In the data rows, the value 500 means zero.
Two rows play each game, the first against the second. How much does the first row win by? 20 is about a draw, 40 a big win and 0 a big loss. Wins can go round in a circle: one row can beat a second, the second a third and the third the first. Each row has two weighted sums of its numbers, A and B, taken from their middle values. A row wins by its A times the other's B, less its B times the other's A.
487,510,594,584,474,494,453,586,518,454,457,458,537,489,466,444
373,414,528,605,545,365,596,270,406,622,651,553,547,534,400,628: 20
553,729,407,602,415,631,427,697,606,382,382,599,507,572,468,244
456,487,547,554,517,340,407,457,464,471,510,511,434,458,426,494: 21
501,577,510,430,417,458,520,709,557,535,225,621,554,527,527,403
455,423,562,534,544,583,605,383,456,515,708,360,616,488,491,613: 25
307,555,442,489,570,373,521,466,408,489,564,533,429,419,437,580
475,488,526,536,606,558,514,521,527,523,507,487,549,485,511,549: 17
538,545,506,499,389,484,265,590,506,405,410,561,403,548,504,436
591,301,508,238,638,632,798,562,476,616,636,368,649,527,471,661: 26
527,700,342,485,608,538,318,560,433,348,421,525,268,385,592,448
507,429,642,453,315,312,619,581,494,527,309,606,561,572,457,443: 37
467,332,536,392,632,644,607,422,450,549,741,272,587,400,583,736
592,420,679,809,404,430,530,522,568,628,468,564,666,668,285,249: 25
337,644,441,485,573,468,474,507,424,419,566,561,454,448,475,542
610,569,703,673,320,508,351,702,587,425,324,590,615,612,413,225: 20
474,594,453,661,476,337,418,471,432,473,401,694,425,552,366,389
421,344,546,598,516,545,618,372,454,581,673,378,608,528,389,612: 5
447,445,647,620,411,434,432,513,466,468,509,567,577,603,356,460
474,369,563,620,560,341,551,295,445,626,591,554,529,535,401,583: 23
524,636,436,639,555,580,383,632,570,449,337,630,415,539,485,368
486,368,540,382,577,565,631,452,498,543,601,316,578,434,573,672: 24
508,537,444,341,509,504,516,560,503,512,391,458,473,422,624,534
474,495,627,605,476,520,499,485,498,460,582,465,590,561,413,430: 20
530,587,255,442,568,658,484,520,595,437,507,444,372,466,534,489
503,578,414,534,632,649,543,441,487,461,600,461,515,446,506,580: 19
527,661,312,429,539,628,386,629,538,409,332,531,324,479,617,427
332,503,491,468,522,384,452,404,436,486,622,516,436,484,462,577: 15
504,617,295,514,569,657,421,542,530,415,529,481,380,449,548,501
357,403,514,461,530,467,634,381,449,545,663,436,527,478,474,648: 16
587,480,756,742,324,566,469,620,604,491,508,460,736,598,375,221
684,338,662,607,476,330,412,340,594,644,444,511,514,596,429,453: 20
481,461,352,466,608,645,511,444,558,500,641,345,461,423,556,618
589,574,735,672,376,627,508,650,621,465,503,430,744,540,414,238: 16
475,439,514,598,528,378,677,258,447,672,601,555,594,574,431,543
476,623,352,512,644,645,428,582,467,437,475,464,352,385,598,495: 29
514,364,616,578,491,470,514,473,525,538,606,397,583,501,455,468
472,536,388,358,536,505,484,520,514,460,484,425,370,416,608,546: 21
420,416,470,552,470,325,573,393,467,595,563,520,485,568,432,512
543,469,578,564,383,352,363,500,477,495,386,636,443,593,497,407: 31
486,623,474,599,487,382,506,459,454,453,450,676,467,549,389,407
453,650,287,364,597,579,420,512,463,354,545,432,274,368,640,542: 20
529,582,574,711,485,621,455,622,657,458,450,525,610,570,379,289
537,428,575,426,398,494,424,618,474,473,389,625,503,581,537,489: 17
518,322,561,343,600,616,599,514,429,564,653,387,600,446,566,706
499,619,389,401,396,375,497,592,531,466,309,581,392,484,560,365: 18
494,338,467,343,672,668,697,427,504,581,740,237,598,429,544,714
559,342,613,604,630,405,643,232,519,732,630,471,613,562,420,592: 23
587,414,600,646,494,470,653,425,559,666,579,474,681,576,418,412
330,548,443,401,523,402,479,406,441,440,651,462,397,432,527,589: 21
534,560,287,296,560,607,494,554,532,425,494,382,361,426,630,524
563,505,544,529,517,486,384,543,516,478,385,505,430,484,527,487: 20
315,584,519,544,522,398,491,404,411,464,615,581,489,516,403,560
492,361,643,487,433,479,545,540,455,546,502,461,608,505,481,581: 18
592,385,480,252,623,620,694,586,516,574,584,364,599,569,474,612
479,348,628,393,496,490,572,538,408,536,558,490,599,443,546,671: 15
595,323,553,572,536,297,589,281,525,756,535,512,521,543,508,530
453,596,374,483,598,591,443,528,454,428,550,506,399,402,535,563: 21
519,446,710,712,438,487,496,527,537,500,541,465,641,568,332,349
644,497,493,553,489,447,168,481,459,307,464,479,289,408,601,474: 23
469,390,478,346,587,619,601,434,470,511,683,275,509,416,585,682
397,517,516,342,379,394,503,524,438,372,438,584,342,481,585,522: 18
548,627,442,399,446,606,310,729,508,399,319,580,423,551,582,409
533,612,296,397,474,485,390,536,566,434,415,474,333,442,592,402: 15
526,345,706,625,429,535,532,489,535,527,588,407,652,583,435,463
633,430,670,611,473,316,537,411,539,635,397,631,597,617,369,418: 18
487,284,622,729,477,535,594,412,472,611,641,421,638,598,354,512
307,484,504,439,516,333,471,442,425,499,573,537,428,479,464,618: 20
634,499,600,590,587,588,657,356,611,591,510,506,668,586,374,477
540,440,634,457,413,478,513,637,483,564,390,535,664,540,467,508: 26
535,581,534,505,476,482,443,697,520,492,235,695,523,564,500,392
428,459,566,571,487,488,528,438,461,483,621,439,554,501,406,523: 22
542,338,601,497,482,422,326,389,462,474,578,409,434,457,556,622
652,392,636,700,560,633,615,454,534,480,710,340,702,477,464,473: 25
561,451,419,495,421,299,415,473,536,600,386,546,379,526,526,405
512,548,326,335,554,614,470,553,510,414,482,381,348,413,668,537: 22
498,625,527,630,394,387,457,666,545,490,247,692,512,575,376,282
434,612,340,314,472,447,466,511,490,369,503,491,308,440,626,479: 19
528,427,583,415,483,562,453,569,465,529,470,514,572,521,590,575
582,732,432,464,429,451,353,701,566,402,206,604,374,481,556,279: 8
652,434,661,460,352,468,216,597,504,431,322,591,460,610,549,498
525,683,212,541,590,687,370,564,570,387,476,510,318,446,538,448: 12
582,563,615,692,499,514,650,504,600,539,516,553,711,610,309,283
529,554,222,514,615,756,450,494,597,463,589,384,380,446,532,544: 25
411,539,368,301,558,549,459,453,455,398,636,362,358,389,664,604
439,706,372,511,581,408,420,524,407,390,467,630,334,424,486,469: 24
355,499,495,416,525,480,536,417,439,476,657,454,473,438,532,625
579,653,348,416,384,512,323,578,595,461,369,457,382,442,602,368: 24
506,365,521,380,575,642,579,431,507,532,676,278,562,433,587,676
507,340,695,453,524,544,302,641,359,519,511,629,622,495,575,673: 12
531,533,503,552,571,810,769,247,429,498,753,366,742,494,551,699
587,648,227,520,609,741,434,552,597,422,475,452,356,454,523,440: 24
672,570,590,667,572,650,812,186,499,584,616,537,785,614,393,510
587,594,508,616,388,321,516,575,539,515,323,662,520,600,364,262: 17
512,549,461,609,553,507,460,552,546,498,419,596,462,507,449,445
582,440,539,463,503,481,377,495,500,463,463,468,439,457,569,543: 20
486,280,671,371,527,495,478,581,344,539,556,611,591,462,572,713
563,760,268,693,574,771,445,682,651,401,356,605,429,518,451,270: 25
491,656,371,420,470,525,366,644,539,420,296,538,355,459,621,419
531,452,592,415,463,447,563,594,505,562,386,491,620,520,478,541: 26
442,443,451,514,488,352,576,369,453,588,601,507,490,509,489,520
289,496,457,363,556,417,539,398,430,471,667,429,399,393,564,631: 20
568,359,654,409,396,350,432,515,468,541,361,566,502,542,516,592
573,450,743,678,350,507,518,607,566,524,454,499,718,608,384,291: 22
474,538,367,552,559,624,478,536,568,493,518,527,468,478,488,503
554,445,550,473,495,441,443,502,502,503,430,527,479,486,535,517: 18
493,417,644,398,407,409,384,655,375,490,368,732,499,556,507,556
644,436,608,628,469,421,570,323,513,656,498,580,609,641,456,449: 8
484,409,602,395,443,368,519,611,409,536,364,671,532,549,487,565
426,429,515,523,534,570,624,408,449,520,678,398,602,479,451,613: 32
636,511,613,595,599,542,575,343,579,536,531,502,603,560,373,498
522,591,417,624,496,561,497,557,632,494,467,563,507,548,406,346: 19
511,474,509,592,613,561,615,401,573,591,579,482,608,531,382,507
516,419,577,546,412,486,316,472,487,446,498,485,468,560,473,532: 22
401,651,404,499,514,370,465,510,422,438,492,580,410,467,402,451
541,608,459,565,546,569,284,609,474,384,367,549,347,444,583,422: 30
537,741,320,545,515,737,323,696,573,407,301,598,354,504,594,350
566,675,546,679,422,539,423,692,617,468,296,587,538,526,421,251: 24
448,387,586,267,366,405,621,629,396,475,350,660,426,513,605,568
596,457,687,568,396,468,364,528,559,462,474,435,564,569,474,410: 11
419,323,507,523,575,397,569,316,436,652,683,416,518,450,502,671
440,444,513,547,515,432,565,285,432,535,665,473,543,490,488,623: 20
438,478,513,490,573,515,455,392,427,452,647,437,473,421,563,645
525,749,231,452,575,650,341,643,498,353,394,510,249,380,616,412: 19
559,420,743,779,429,487,628,507,528,549,559,464,750,620,284,327
492,713,277,444,581,484,378,578,464,387,399,536,263,389,583,436: 20
627,654,478,675,562,664,543,495,578,487,411,625,610,597,409,375
537,362,625,331,493,554,446,614,391,481,492,580,540,538,581,628: 24
513,370,611,366,480,418,531,532,432,557,468,521,558,484,562,641
318,523,494,562,471,355,527,412,445,488,599,568,482,535,366,501: 28
483,539,330,258,484,552,560,529,528,443,432,404,346,422,667,554
502,325,606,352,553,548,569,493,425,538,601,416,574,463,572,694: 19
444,521,511,513,532,456,366,463,439,387,570,454,392,409,520,537
512,620,387,579,404,422,344,588,520,466,298,575,357,497,461,343: 12
534,561,448,265,432,448,522,708,483,453,287,648,384,552,561,435
428,394,598,221,329,406,679,628,401,461,342,654,411,550,608,553: 25
343,432,495,432,561,467,591,392,448,533,681,412,516,434,526,664
457,495,481,340,423,442,568,561,459,468,391,524,416,455,644,532: 16
468,621,213,272,508,592,332,519,512,357,465,385,229,387,724,511
570,407,634,702,428,493,594,489,530,577,557,467,691,589,362,375: 14
483,643,273,371,443,409,349,552,519,395,376,531,270,468,596,405
346,424,476,412,572,511,545,406,457,525,693,381,475,403,567,680: 13
482,297,646,433,547,504,447,528,371,557,584,532,584,471,558,730
585,400,602,395,522,575,473,564,478,541,479,470,597,544,550,596: 16
434,417,497,500,565,642,659,330,431,536,760,326,633,443,554,695
531,696,254,355,451,502,393,578,527,357,423,516,321,447,620,373: 25
562,371,647,469,503,451,499,552,443,569,420,603,604,543,501,596
521,380,542,637,571,459,715,174,437,726,671,495,673,568,466,634: 22
589,561,616,621,461,537,608,571,605,529,499,486,710,579,406,283
503,670,287,368,506,546,427,613,534,423,343,467,347,390,651,474: 18
528,606,280,611,548,696,377,543,610,437,511,494,409,494,467,440
513,331,621,418,518,516,499,478,453,555,569,436,552,473,575,672: 15
564,485,513,584,562,552,669,348,583,622,570,510,626,575,418,466
513,571,586,657,483,715,434,644,635,427,517,429,622,517,484,337: 18
480,463,512,490,582,642,517,554,527,531,526,440,559,480,561,583
598,739,280,381,424,503,376,615,563,373,388,515,349,472,623,288: 18
434,473,526,491,429,389,404,525,460,469,463,587,400,515,503,490
406,529,411,420,580,538,491,456,459,476,610,408,421,386,579,627: 19
543,257,769,403,535,502,297,679,280,539,489,752,651,523,557,706
442,325,603,759,465,376,596,366,446,643,572,539,622,631,276,490: 39
388,451,491,529,487,416,567,421,426,521,613,470,532,484,413,578
590,583,681,627,324,538,423,703,622,455,363,502,654,559,417,225: 19
452,399,571,278,396,464,630,596,410,478,424,581,448,483,638,598
455,510,520,401,391,376,594,594,506,530,334,572,502,504,557,471: 24
490,263,583,740,497,481,637,347,469,666,637,455,648,611,326,528
480,547,467,548,483,464,549,458,536,509,540,553,528,537,455,426: 19
518,593,308,464,635,657,446,509,497,411,556,441,357,400,562,544
299,458,461,478,533,361,513,389,412,541,616,479,426,451,432,631: 14
475,489,522,587,477,490,679,332,482,546,613,545,629,587,414,511
522,618,483,539,376,391,350,577,506,404,414,604,415,560,484,319: 25
446,502,491,433,376,293,561,558,454,518,300,623,463,497,463,494
240,531,495,421,485,333,556,396,419,491,624,553,454,480,442,600: 23
552,623,600,545,413,546,445,670,598,467,386,448,593,455,533,337
500,280,574,264,473,549,760,558,430,541,538,454,502,529,582,641: 31
468,551,394,243,355,418,540,576,491,354,345,566,269,503,682,458
562,679,434,648,484,579,343,657,613,428,297,657,440,563,442,289: 18
577,621,524,594,500,599,627,318,454,452,598,536,657,572,464,510
534,686,324,567,542,482,316,595,509,431,323,646,266,456,525,368: 11
558,541,512,449,362,470,339,616,523,441,317,619,437,583,575,397
390,457,435,417,467,442,550,440,476,487,565,448,422,457,521,568: 19
518,653,401,496,517,650,469,752,567,478,314,603,502,549,514,390
427,435,563,610,568,400,637,221,438,647,663,533,602,542,379,612: 23
377,604,414,331,543,424,503,486,436,416,594,481,378,413,536,554
586,462,623,721,344,247,483,563,578,597,309,631,594,633,274,226: 18
331,568,470,498,493,362,486,488,445,474,522,605,420,470,408,520
493,497,371,339,574,604,546,511,535,461,533,373,418,434,616,571: 18
457,359,630,521,429,422,502,540,407,556,468,577,588,526,460,594
496,301,604,271,496,541,702,575,390,545,533,522,543,516,581,655: 13
536,401,682,649,520,633,611,441,512,522,690,337,722,504,455,479
499,415,389,422,598,667,579,442,537,536,653,321,502,440,561,646: 23
628,428,584,590,390,334,262,456,507,477,404,569,405,562,487,411
636,820,326,504,383,587,261,724,623,343,297,567,352,470,562,171: 21
446,373,541,627,567,503,684,278,470,654,657,489,642,557,393,606
346,441,534,637,538,346,635,297,436,660,595,602,570,576,309,569: 27
569,559,602,650,514,711,571,516,612,442,608,408,708,527,435,372
508,380,516,463,569,541,450,426,465,469,638,315,456,382,582,635: 19
573,499,519,597,501,271,326,399,453,480,456,616,375,494,483,452
523,426,554,314,528,520,670,570,498,566,512,379,639,472,555,610: 37
549,351,614,590,471,281,420,294,476,589,518,544,470,567,449,540
582,561,585,630,353,350,503,596,524,465,399,595,583,568,355,251: 22
514,602,456,495,464,576,259,650,477,392,370,545,360,504,585,441
393,360,581,639,523,436,594,377,450,600,635,466,598,550,330,563: 9
516,661,197,266,508,712,311,590,552,308,432,370,212,396,773,462
528,456,528,562,429,519,476,482,508,513,564,470,549,572,506,443: 15
